Each named move below is a turn or a mirror, shown by a few rows before and after it. Which moves, in which order, take the first row of each later pair to the second? The first pair is answered.
j185:
13; 29; 33; -26; 7; -7; 4; 0; -7; 4; -21; 9 |-> 10; 40; 34; -18; 7; -12; 1; 3; -5; 7; -19; 7
-14; -43; -19; -24; -11; -16; 0; -36; -33; 8; 6; -16 |-> -43; 10; -16; 23; -2; -36; -23; -22; -5; 8; 34; -24
29; 0; 16; -16; 29; 2; 28; 22; -6; 7; -30; -4 |-> 12; 32; 16; 13; 37; -4; 15; 32; 10; 9; -13; -8
1; -4; 3; 0; -5; -15; -34; 30; 41; -30; 35; 8 |-> 22; -47; 2; -37; -10; -3; -19; 18; 20; -32; 15; 13
j849:
11; -23; 2; -28; 16; -20; -1; -8; 14; -29; -43; -1 |-> -1; -6; -15; 17; 18; -24; 15; -4; 45; -27; 27; -11
0; 2; 5; 1; 10; -3; -2; -1; 5; -7; -10; -4 |-> -2; 5; 9; 6; 8; -5; -6; 1; 10; -4; 1; -4
10; -22; -15; 10; -5; 1; 23; -10; 11; 0; 28; -4 |-> 15; -36; -4; -21; -5; 4; 14; -11; -8; -1; -13; 1
16; -42; 4; -3; -19; 9; 30; -15; -29; -6; -1; 13 |-> 12; -34; -1; 16; -19; 9; 39; -14; -16; -3; 25; 12
j304:
3; -14; -32; 23; -25; -1; 24; -40; -13; 37; 56; -6 |-> 40; -52; -2; -48; -17; 18; 23; -30; 3; 21; 7; -2
-10; 11; -6; 34; -5; 4; 24; 10; 14; -1; 23; -2 |-> 16; -13; 13; -12; 2; 21; 25; 15; 23; -12; -9; 1
-5; 42; 28; 10; 5; -5; -15; 31; 6; -21; -6; -5 |-> -2; 39; 31; 0; 5; -4; -18; 34; 9; -25; -11; -3
j302:
1; 16; 15; -12; -1; -10; 3; -10; -37; 14; -37; 12 |-> 22; 23; 25; -1; 13; 4; 27; 6; 31; 4; 22; 2
9; 45; 12; 24; -4; -4; 30; 3; -1; 5; 21; 13 |-> -29; 45; -5; 27; -1; -10; -13; 15; 4; -11; 0; 4
-43; -18; -54; 29; 12; 20; -39; -7; 17; -13; -11; 16 |-> 15; -22; -31; 3; -9; 29; 29; -38; -41; 22; -13; 39
-41; 22; -41; 41; 9; 8; -29; 21; -6; 17; 28; -13 |-> -5; 19; -28; 24; -7; 8; 10; -8; -66; 42; 13; 7
Pairs:
(2 to 3 moves a pair)
-20; 15; 0; 10; 16; -14; -4; -3; 0; -1; 15; 0 |-> 3; -7; 4; -15; 9; -3; 20; -15; -16; 2; 10; 6 => j302, j302, j185
22; -26; 9; -27; 7; 17; 11; 22; 64; -16; 25; -7 |-> 28; -63; -12; -39; -11; 23; 28; -7; 16; -3; 13; 4 => j304, j185, j849
15; 12; 0; 29; 5; 4; 18; -1; 15; -3; 35; -2 |-> -10; 1; -8; 29; 12; 0; -12; 9; 25; -16; 22; -9 => j302, j304, j849
-3; 14; -13; 57; 1; -7; 10; 8; -12; -28; 68; -37 |-> 20; -38; 12; -42; 5; 8; -14; 6; -47; -44; -47; -24 => j302, j304
-2; -41; -11; 3; -23; 10; 29; -20; -54; 25; 25; 6 |-> -21; 3; 18; -19; -6; -6; -26; 0; -59; 10; -47; 15 => j304, j185, j849
-9; 65; 1; 38; 7; -6; 28; 6; 48; 4; 65; -3 |-> -39; 61; -9; 44; 9; -13; -8; 14; 50; -8; 45; -8 => j302, j302, j302
12; 33; 19; 13; 18; 3; 15; 1; -1; 13; 23; 1 |-> -9; -7; 11; -17; 23; 9; -23; 18; 18; -11; -16; -7 => j185, j302, j849
2; 5; 3; -14; 4; 6; -17; -5; -13; -3; -37; 4 |-> 16; 0; 8; -21; 12; 16; -5; 6; 26; -9; -11; 0 => j849, j304
-28; -26; -14; -8; -5; -1; -30; 4; -7; -12; -25; -7 |-> -6; 34; 8; 30; -3; -12; 9; 7; 10; 9; 31; -1 => j302, j185
10; -5; 4; -6; 27; -9; -37; 16; 22; -22; -39; -13 |-> -12; -14; -35; 41; 3; -17; -13; -13; -32; 3; -3; -12 => j304, j185, j304
-1; -50; -23; -41; 9; 22; -19; 9; 46; -19; 5; -17 |-> 47; -12; 2; -30; 1; 18; 48; -7; 27; 11; 45; -3 => j185, j302, j302
6; -6; 2; 3; 8; 8; 10; 1; 24; -17; 17; -12 |-> -8; -28; -13; 0; -4; 8; 2; -9; -10; -12; -5; -10 => j302, j849, j185
-10; -44; -8; -30; 12; 16; -33; 20; 26; -19; -18; -21 |-> -24; 44; 3; 31; 11; -9; -34; 23; 22; 3; 20; -16 => j302, j185
23; 20; 21; 3; -8; 3; 17; 9; -8; 11; 31; 18 |-> 13; 32; 15; 11; -11; -6; 10; 4; -31; 14; 18; 18 => j849, j304
46; 72; 14; 53; 12; 6; 46; -8; 0; 27; 54; 4 |-> 78; -10; 37; -47; 30; 35; 26; 12; 53; -15; -13; 2 => j849, j302, j185
-13; -8; -13; 15; 3; -4; -3; 3; 28; 2; 27; -5 |-> 12; -9; -6; 4; -2; 5; 27; -10; 2; 15; 26; 7 => j302, j302
-9; 60; 14; 31; 8; -13; -21; 12; 10; 5; -1; 1 |-> 8; 32; 4; 15; -10; -9; 7; -16; -49; 25; -19; 16 => j302, j185, j304
-9; 4; 16; -16; 18; 3; -45; 32; 46; -33; -35; -4 |-> 14; 22; 13; -5; -11; -9; 6; -16; -67; 15; -42; 21 => j304, j302, j304
-43; -25; -27; 19; 3; -9; -28; -3; 18; -9; 11; -15 |-> 17; -42; -2; -29; -6; 8; 24; -24; -23; 10; -4; 4 => j302, j849, j304
2; 39; 22; 18; 13; -15; -16; 20; 18; 9; 27; -4 |-> 17; -8; 19; -27; -5; -7; -12; -4; -39; 16; -30; 7 => j849, j304, j185
7; -21; -10; -1; -10; 4; 27; -22; 1; -11; 40; -6 |-> -23; 36; 5; 15; 4; -20; -23; -1; 7; -18; 6; -7 => j185, j849, j185
5; -27; 6; 14; 4; 14; 33; -3; -24; 14; -21; 11 |-> 16; -24; 20; -4; 12; 17; 23; 9; -6; 3; -35; 10 => j304, j185, j304
-11; 33; 7; 19; 11; -5; -18; 3; 3; -3; -3; 1 |-> -12; 20; -1; 22; 1; -6; -14; -9; -24; 4; -5; -1 => j849, j185, j304
-3; 11; -12; 29; -8; -4; 22; 14; -3; -9; 26; -19 |-> -2; -29; -18; -1; -2; 8; 9; 19; 15; -26; 6; -24 => j185, j302, j304
10; 44; 8; 35; -4; -24; 33; -3; -8; 17; 34; 0 |-> -15; -5; -9; 21; 13; -9; -9; 26; 58; -17; 30; -21 => j185, j302
-13; 15; 12; -13; 5; -2; -13; 25; 15; -9; -24; -9 |-> 8; 14; 8; 6; 1; 5; 23; 14; 24; 1; 24; -7 => j185, j302, j849
-24; 90; 10; 46; 7; -30; -19; -1; -14; -4; -14; 15 |-> -42; -8; -14; -13; 9; -8; -63; 10; 9; -44; -67; 1 => j185, j302, j302
-27; -11; -5; -1; 10; 18; -36; 27; 40; -46; -13; -53 |-> -20; -60; -26; -10; -12; 26; -3; -9; -14; -29; -14; -50 => j185, j304, j185
-20; 45; -5; 41; -11; -14; -26; -19; -6; -4; 4; -12 |-> 20; 39; 16; 29; -2; 0; 12; -12; 31; -1; 35; -11 => j302, j849, j302
29; -11; 16; -23; -2; -4; 30; -23; -42; 2; -28; 15 |-> -2; 1; -7; 34; 11; -1; 22; 4; 33; -15; 54; -9 => j302, j185, j304
-10; -71; -28; -46; 20; 23; 10; 0; 14; -32; 24; -2 |-> -28; -65; -36; -45; 9; 11; -10; -11; -38; -23; -19; 4 => j304, j849
34; -2; 17; -4; -2; 21; 43; -13; 0; 10; 8; 3 |-> -6; -33; -11; 4; 7; 25; -2; 2; 41; -18; 13; -18 => j302, j185, j849
-2; -19; -34; 28; -20; 3; 31; 15; 35; 0; 33; -32 |-> 34; -42; -13; -22; -24; 12; 54; 6; 7; 5; -2; -19 => j302, j304, j302
4; -25; 43; -29; -1; 2; 13; 9; 4; 2; -66; 2 |-> -30; 24; 14; 59; -6; -13; 25; 5; 27; 15; 28; -11 => j302, j304
-38; -38; -12; -13; 16; 0; -56; 22; 30; -28; -32; -19 |-> 28; 20; 54; -44; 28; 2; -15; 25; 24; -8; -42; 8 => j302, j185, j304
-16; 39; 4; 8; 8; -4; -4; 12; 9; -15; -24; -17 |-> 20; 3; 10; -26; 2; 16; 33; 0; 6; -9; -19; -11 => j302, j302, j185
53; 11; 55; -37; 0; 1; 47; -5; -1; 13; -10; 13 |-> -35; 11; 17; -3; 18; -12; -52; 31; 53; -31; -29; -21 => j849, j302, j304
-7; -14; -20; 16; 6; -1; -26; -5; -45; -6; -2; -1 |-> 16; -36; -8; -19; 11; 10; -17; 2; -27; -16; -16; 3 => j849, j304
-19; -7; -22; 10; -3; 14; 10; 7; 37; -25; 61; -25 |-> 5; -40; -2; -51; 4; 25; 2; 13; 34; -35; 5; -13 => j304, j849
58; -1; 38; -45; 2; 10; 42; -3; 4; 4; -8; 12 |-> -51; 21; -19; 26; 8; -17; -53; 21; 23; -20; -10; -20 => j849, j304, j302
-16; -13; -13; 6; 14; -2; -15; 11; 19; 4; 0; -13 |-> -5; -28; -14; -5; 4; 4; 1; -7; -14; 13; -14; -5 => j185, j849, j302
2; -22; -2; -19; -6; 15; -27; 13; 9; -21; -26; 6 |-> 8; 19; -3; 15; -22; 4; -1; -10; -40; 8; -6; 16 => j185, j302, j304
11; -27; 33; -23; -11; 9; -5; -7; -24; -11; -28; 2 |-> -11; -13; 4; 28; -23; -2; 7; -21; -40; 5; 15; -4 => j304, j185, j849
33; -10; 9; -20; -5; 15; 14; 8; -8; -1; 14; 4 |-> 19; -1; -4; 4; -11; 10; 14; 0; -19; 9; 30; 3 => j304, j185
20; -5; -6; 1; -14; 12; 44; -18; -13; 12; 26; 18 |-> 36; -7; 21; -29; -2; 18; 34; -3; 12; -2; 3; 20 => j185, j304
9; -9; 1; -6; -5; -3; 6; -12; -32; 8; -22; 8 |-> 27; 10; 24; -12; 9; 0; 11; 1; -1; 4; -14; 12 => j185, j302, j304
9; -20; -13; 27; -9; 10; -4; -1; -36; 26; -10; 30 |-> 37; -26; 14; -6; 6; 26; 4; 15; 5; 15; -12; 30 => j185, j302, j304
29; -13; -6; 10; -23; -22; 36; -13; -67; 2; 0; 14 |-> 14; 18; 4; 12; -9; -31; 2; 0; -71; -3; -29; 18 => j185, j849
-19; -2; -21; -7; -12; -5; 29; -29; -51; 12; 15; -10 |-> -45; -27; -35; -8; 2; 3; -9; -6; 7; -20; 21; -26 => j302, j185, j302
-6; -30; 5; -24; 9; 26; 13; 0; -1; -3; -27; -6 |-> -42; 11; -9; 21; 4; 5; -7; -2; -25; 8; -18; -6 => j304, j849, j185
17; -35; 7; -46; 15; 15; 0; 15; 29; -22; -19; -9 |-> 25; -38; 8; -57; 12; 16; 10; 10; 16; -16; -25; -1 => j302, j302
